In the data rows, the value 128 means zero.
The table, row by row:
[147, 139, 129, 201, 119, 132, 146, 106, 132, 131, 89, 193, 156, 214, 149, 174]
[122, 164, 141, 119, 125, 138, 108, 152, 151, 120, 134, 114, 99, 109, 113, 116]
[149, 121, 138, 137, 113, 157, 131, 141, 84, 164, 137, 170, 141, 160, 99, 145]
[102, 124, 148, 158, 87, 162, 89, 134, 160, 126, 203, 89, 83, 44, 47, 177]
[120, 106, 172, 133, 138, 129, 147, 106, 100, 138, 187, 90, 119, 99, 97, 185]
[104, 161, 162, 137, 172, 191, 92, 154, 93, 76, 185, 153, 113, 133, 127, 138]
[118, 132, 143, 167, 167, 141, 228, 148, 176, 174, 70, 80, 102, 128, 133, 179]
[98, 128, 136, 140, 84, 87, 150, 157, 135, 110, 160, 61, 120, 45, 104, 144]
[98, 143, 143, 191, 201, 139, 162, 103, 110, 88, 131, 140, 121, 143, 138, 175]
[132, 118, 106, 189, 98, 98, 135, 85, 187, 134, 122, 124, 140, 113, 131, 90]
[135, 113, 115, 95, 129, 126, 88, 110, 114, 117, 141, 141, 122, 117, 112, 133]
[107, 112, 111, 183, 69, 120, 113, 134, 126, 126, 116, 155, 151, 130, 105, 151]
[126, 160, 106, 198, 126, 120, 132, 91, 174, 137, 92, 143, 115, 139, 128, 87]
[118, 171, 145, 176, 158, 125, 134, 91, 135, 119, 130, 135, 117, 155, 143, 83]
[119, 125, 170, 133, 100, 171, 166, 158, 136, 196, 104, 92, 130, 144, 132, 137]
[116, 183, 132, 130, 70, 51, 132, 134, 107, 158, 74, 117, 107, 132, 105, 106]
[127, 126, 62, 115, 148, 160, 67, 97, 153, 123, 58, 185, 110, 156, 136, 91]
[134, 105, 109, 105, 180, 112, 116, 58, 140, 106, 188, 96, 85, 55, 79, 142]
[177, 129, 172, 76, 129, 151, 173, 172, 120, 179, 145, 109, 136, 152, 139, 128]
[87, 114, 103, 148, 128, 87, 111, 80, 93, 113, 80, 134, 122, 127, 116, 167]
[107, 136, 99, 184, 109, 111, 95, 139, 132, 51, 102, 177, 150, 157, 159, 187]
[119, 101, 109, 114, 111, 123, 123, 143, 119, 132, 103, 130, 134, 121, 118, 164]
[113, 139, 126, 135, 127, 109, 130, 90, 119, 149, 105, 124, 124, 136, 130, 75]
[161, 109, 129, 75, 96, 86, 96, 124, 104, 99, 207, 128, 163, 103, 129, 88]
[157, 94, 141, 149, 107, 98, 177, 108, 147, 153, 160, 96, 156, 108, 120, 136]
[111, 131, 126, 119, 147, 118, 180, 146, 128, 171, 96, 82, 98, 91, 98, 133]
[66, 130, 121, 146, 84, 119, 105, 142, 114, 129, 101, 97, 123, 89, 115, 114]
[115, 87, 98, 142, 180, 130, 105, 35, 152, 106, 148, 122, 121, 99, 123, 96]
[150, 76, 97, 45, 187, 144, 134, 122, 120, 132, 119, 122, 131, 118, 147, 139]
[156, 159, 136, 136, 68, 119, 70, 94, 142, 133, 161, 166, 128, 152, 111, 77]
[122, 116, 102, 106, 146, 141, 116, 170, 135, 86, 94, 152, 146, 154, 171, 156]
[124, 140, 136, 132, 120, 101, 142, 161, 101, 111, 126, 132, 140, 128, 133, 134]
[135, 100, 124, 88, 147, 135, 183, 211, 42, 151, 67, 156, 161, 179, 157, 184]
[136, 127, 131, 79, 132, 141, 103, 114, 107, 165, 150, 116, 84, 95, 63, 124]
[113, 63, 95, 92, 96, 164, 77, 123, 159, 127, 106, 128, 171, 137, 170, 113]
[166, 139, 142, 125, 76, 137, 110, 109, 145, 190, 138, 148, 130, 157, 106, 80]
[143, 243, 203, 128, 169, 90, 175, 161, 42, 136, 131, 137, 70, 162, 94, 155]
[154, 149, 127, 119, 106, 138, 91, 105, 162, 148, 161, 135, 115, 108, 106, 38]
[87, 92, 66, 151, 124, 148, 73, 134, 170, 53, 99, 155, 137, 106, 146, 176]
[163, 99, 144, 90, 143, 85, 177, 130, 97, 133, 147, 117, 151, 136, 145, 176]
[83, 145, 130, 204, 76, 143, 107, 121, 108, 135, 95, 152, 135, 149, 110, 137]
[155, 124, 113, 116, 131, 137, 117, 113, 149, 139, 111, 152, 139, 163, 146, 108]
[117, 107, 94, 137, 126, 81, 149, 91, 165, 135, 92, 88, 119, 92, 119, 149]
[154, 138, 111, 147, 133, 83, 112, 70, 81, 122, 140, 179, 130, 152, 109, 111]
[147, 81, 158, 72, 128, 135, 154, 122, 114, 168, 151, 96, 152, 137, 152, 131]
[173, 126, 110, 102, 202, 127, 143, 65, 146, 143, 126, 146, 114, 158, 141, 103]
[96, 185, 148, 199, 103, 110, 113, 100, 186, 104, 112, 116, 117, 139, 150, 99]
[141, 132, 172, 103, 71, 96, 122, 127, 102, 141, 153, 116, 164, 154, 148, 114]
[188, 84, 115, 66, 182, 165, 147, 106, 56, 192, 122, 182, 138, 179, 109, 118]
[167, 112, 137, 129, 137, 159, 89, 109, 116, 91, 188, 190, 154, 172, 141, 154]
[94, 96, 107, 55, 88, 151, 89, 182, 97, 144, 86, 117, 154, 124, 159, 82]
[119, 204, 164, 159, 113, 67, 151, 157, 70, 103, 121, 141, 108, 152, 108, 180]
[115, 138, 105, 140, 157, 124, 106, 154, 114, 50, 131, 169, 148, 137, 164, 151]
[107, 161, 125, 127, 105, 142, 132, 172, 166, 155, 65, 111, 99, 126, 126, 108]
[127, 112, 111, 87, 169, 115, 137, 166, 116, 80, 132, 117, 141, 107, 163, 128]
[133, 120, 120, 152, 100, 150, 144, 142, 176, 157, 112, 112, 141, 123, 136, 99]
[153, 130, 144, 95, 161, 188, 139, 154, 161, 153, 182, 100, 110, 101, 123, 84]
[126, 93, 97, 135, 168, 182, 133, 115, 165, 132, 128, 131, 118, 107, 121, 130]
[115, 122, 101, 137, 104, 118, 104, 108, 115, 140, 120, 134, 109, 99, 83, 116]
[149, 128, 142, 149, 135, 140, 160, 136, 141, 139, 145, 131, 148, 145, 140, 123]
[117, 155, 131, 111, 110, 99, 116, 152, 82, 117, 138, 126, 108, 104, 94, 112]
[156, 152, 149, 91, 188, 101, 145, 69, 104, 144, 130, 131, 115, 169, 147, 88]
[126, 149, 145, 169, 152, 140, 184, 197, 150, 93, 99, 126, 150, 158, 191, 151]
[116, 79, 154, 61, 170, 170, 158, 188, 95, 118, 171, 77, 150, 104, 159, 150]
[128, 154, 122, 109, 127, 117, 87, 151, 196, 54, 169, 108, 130, 94, 174, 93]
[112, 118, 150, 110, 94, 174, 126, 211, 216, 108, 166, 59, 133, 72, 159, 140]
Behind each row are 2 hidden switches, each 1 (on) or 0 (off), listed from the one that spreads the rows most. The rows also spread widely along 9 other directions, which tell nothing about the switches. In the first row of the table, all of them are off.
Rows drawn again from the table, each followed by whether each switch is on (1) or off (0), in that order:
[83, 145, 130, 204, 76, 143, 107, 121, 108, 135, 95, 152, 135, 149, 110, 137] 1 1
[104, 161, 162, 137, 172, 191, 92, 154, 93, 76, 185, 153, 113, 133, 127, 138] 1 1
[126, 160, 106, 198, 126, 120, 132, 91, 174, 137, 92, 143, 115, 139, 128, 87] 0 1
[128, 154, 122, 109, 127, 117, 87, 151, 196, 54, 169, 108, 130, 94, 174, 93] 0 0
[127, 126, 62, 115, 148, 160, 67, 97, 153, 123, 58, 185, 110, 156, 136, 91] 0 0
[122, 164, 141, 119, 125, 138, 108, 152, 151, 120, 134, 114, 99, 109, 113, 116] 0 0
[188, 84, 115, 66, 182, 165, 147, 106, 56, 192, 122, 182, 138, 179, 109, 118] 0 1
[136, 127, 131, 79, 132, 141, 103, 114, 107, 165, 150, 116, 84, 95, 63, 124] 0 0
[166, 139, 142, 125, 76, 137, 110, 109, 145, 190, 138, 148, 130, 157, 106, 80] 0 0
[147, 81, 158, 72, 128, 135, 154, 122, 114, 168, 151, 96, 152, 137, 152, 131] 1 0
[163, 99, 144, 90, 143, 85, 177, 130, 97, 133, 147, 117, 151, 136, 145, 176] 0 0
[117, 155, 131, 111, 110, 99, 116, 152, 82, 117, 138, 126, 108, 104, 94, 112] 0 1
[107, 161, 125, 127, 105, 142, 132, 172, 166, 155, 65, 111, 99, 126, 126, 108] 0 0
[173, 126, 110, 102, 202, 127, 143, 65, 146, 143, 126, 146, 114, 158, 141, 103] 0 0
[154, 138, 111, 147, 133, 83, 112, 70, 81, 122, 140, 179, 130, 152, 109, 111] 0 1
[134, 105, 109, 105, 180, 112, 116, 58, 140, 106, 188, 96, 85, 55, 79, 142] 0 0
[126, 93, 97, 135, 168, 182, 133, 115, 165, 132, 128, 131, 118, 107, 121, 130] 0 1
[157, 94, 141, 149, 107, 98, 177, 108, 147, 153, 160, 96, 156, 108, 120, 136] 0 1
[113, 63, 95, 92, 96, 164, 77, 123, 159, 127, 106, 128, 171, 137, 170, 113] 1 0
[126, 149, 145, 169, 152, 140, 184, 197, 150, 93, 99, 126, 150, 158, 191, 151] 0 1
[177, 129, 172, 76, 129, 151, 173, 172, 120, 179, 145, 109, 136, 152, 139, 128] 0 0
[118, 171, 145, 176, 158, 125, 134, 91, 135, 119, 130, 135, 117, 155, 143, 83] 1 1
[149, 128, 142, 149, 135, 140, 160, 136, 141, 139, 145, 131, 148, 145, 140, 123] 0 1
[96, 185, 148, 199, 103, 110, 113, 100, 186, 104, 112, 116, 117, 139, 150, 99] 1 0
[113, 139, 126, 135, 127, 109, 130, 90, 119, 149, 105, 124, 124, 136, 130, 75] 1 1
[112, 118, 150, 110, 94, 174, 126, 211, 216, 108, 166, 59, 133, 72, 159, 140] 0 0
[115, 122, 101, 137, 104, 118, 104, 108, 115, 140, 120, 134, 109, 99, 83, 116] 0 1
[117, 107, 94, 137, 126, 81, 149, 91, 165, 135, 92, 88, 119, 92, 119, 149] 0 0
[150, 76, 97, 45, 187, 144, 134, 122, 120, 132, 119, 122, 131, 118, 147, 139] 0 0
[132, 118, 106, 189, 98, 98, 135, 85, 187, 134, 122, 124, 140, 113, 131, 90] 0 1
[102, 124, 148, 158, 87, 162, 89, 134, 160, 126, 203, 89, 83, 44, 47, 177] 0 0
[127, 112, 111, 87, 169, 115, 137, 166, 116, 80, 132, 117, 141, 107, 163, 128] 0 1
[135, 113, 115, 95, 129, 126, 88, 110, 114, 117, 141, 141, 122, 117, 112, 133] 0 0
[119, 204, 164, 159, 113, 67, 151, 157, 70, 103, 121, 141, 108, 152, 108, 180] 0 0
[118, 132, 143, 167, 167, 141, 228, 148, 176, 174, 70, 80, 102, 128, 133, 179] 0 0
[122, 116, 102, 106, 146, 141, 116, 170, 135, 86, 94, 152, 146, 154, 171, 156] 0 0
[66, 130, 121, 146, 84, 119, 105, 142, 114, 129, 101, 97, 123, 89, 115, 114] 1 1
[115, 138, 105, 140, 157, 124, 106, 154, 114, 50, 131, 169, 148, 137, 164, 151] 0 1
[156, 152, 149, 91, 188, 101, 145, 69, 104, 144, 130, 131, 115, 169, 147, 88] 1 0
[154, 149, 127, 119, 106, 138, 91, 105, 162, 148, 161, 135, 115, 108, 106, 38] 0 1
[87, 92, 66, 151, 124, 148, 73, 134, 170, 53, 99, 155, 137, 106, 146, 176] 0 0
[98, 143, 143, 191, 201, 139, 162, 103, 110, 88, 131, 140, 121, 143, 138, 175] 1 1
[167, 112, 137, 129, 137, 159, 89, 109, 116, 91, 188, 190, 154, 172, 141, 154] 0 0
[107, 112, 111, 183, 69, 120, 113, 134, 126, 126, 116, 155, 151, 130, 105, 151] 0 1
[115, 87, 98, 142, 180, 130, 105, 35, 152, 106, 148, 122, 121, 99, 123, 96] 1 1
[120, 106, 172, 133, 138, 129, 147, 106, 100, 138, 187, 90, 119, 99, 97, 185] 1 0
[161, 109, 129, 75, 96, 86, 96, 124, 104, 99, 207, 128, 163, 103, 129, 88] 0 1
[143, 243, 203, 128, 169, 90, 175, 161, 42, 136, 131, 137, 70, 162, 94, 155] 0 0
[124, 140, 136, 132, 120, 101, 142, 161, 101, 111, 126, 132, 140, 128, 133, 134] 0 1
[119, 101, 109, 114, 111, 123, 123, 143, 119, 132, 103, 130, 134, 121, 118, 164] 0 0
[111, 131, 126, 119, 147, 118, 180, 146, 128, 171, 96, 82, 98, 91, 98, 133] 0 1
[94, 96, 107, 55, 88, 151, 89, 182, 97, 144, 86, 117, 154, 124, 159, 82] 1 1
[156, 159, 136, 136, 68, 119, 70, 94, 142, 133, 161, 166, 128, 152, 111, 77] 0 0
[119, 125, 170, 133, 100, 171, 166, 158, 136, 196, 104, 92, 130, 144, 132, 137] 1 0
[98, 128, 136, 140, 84, 87, 150, 157, 135, 110, 160, 61, 120, 45, 104, 144] 0 1
[147, 139, 129, 201, 119, 132, 146, 106, 132, 131, 89, 193, 156, 214, 149, 174] 0 0
[107, 136, 99, 184, 109, 111, 95, 139, 132, 51, 102, 177, 150, 157, 159, 187] 0 0
[135, 100, 124, 88, 147, 135, 183, 211, 42, 151, 67, 156, 161, 179, 157, 184] 0 1
[116, 79, 154, 61, 170, 170, 158, 188, 95, 118, 171, 77, 150, 104, 159, 150] 1 1
[155, 124, 113, 116, 131, 137, 117, 113, 149, 139, 111, 152, 139, 163, 146, 108] 0 0
[116, 183, 132, 130, 70, 51, 132, 134, 107, 158, 74, 117, 107, 132, 105, 106] 0 0
[87, 114, 103, 148, 128, 87, 111, 80, 93, 113, 80, 134, 122, 127, 116, 167] 1 0
[133, 120, 120, 152, 100, 150, 144, 142, 176, 157, 112, 112, 141, 123, 136, 99] 0 1
[141, 132, 172, 103, 71, 96, 122, 127, 102, 141, 153, 116, 164, 154, 148, 114] 1 0
[149, 121, 138, 137, 113, 157, 131, 141, 84, 164, 137, 170, 141, 160, 99, 145] 0 1
[153, 130, 144, 95, 161, 188, 139, 154, 161, 153, 182, 100, 110, 101, 123, 84] 0 1
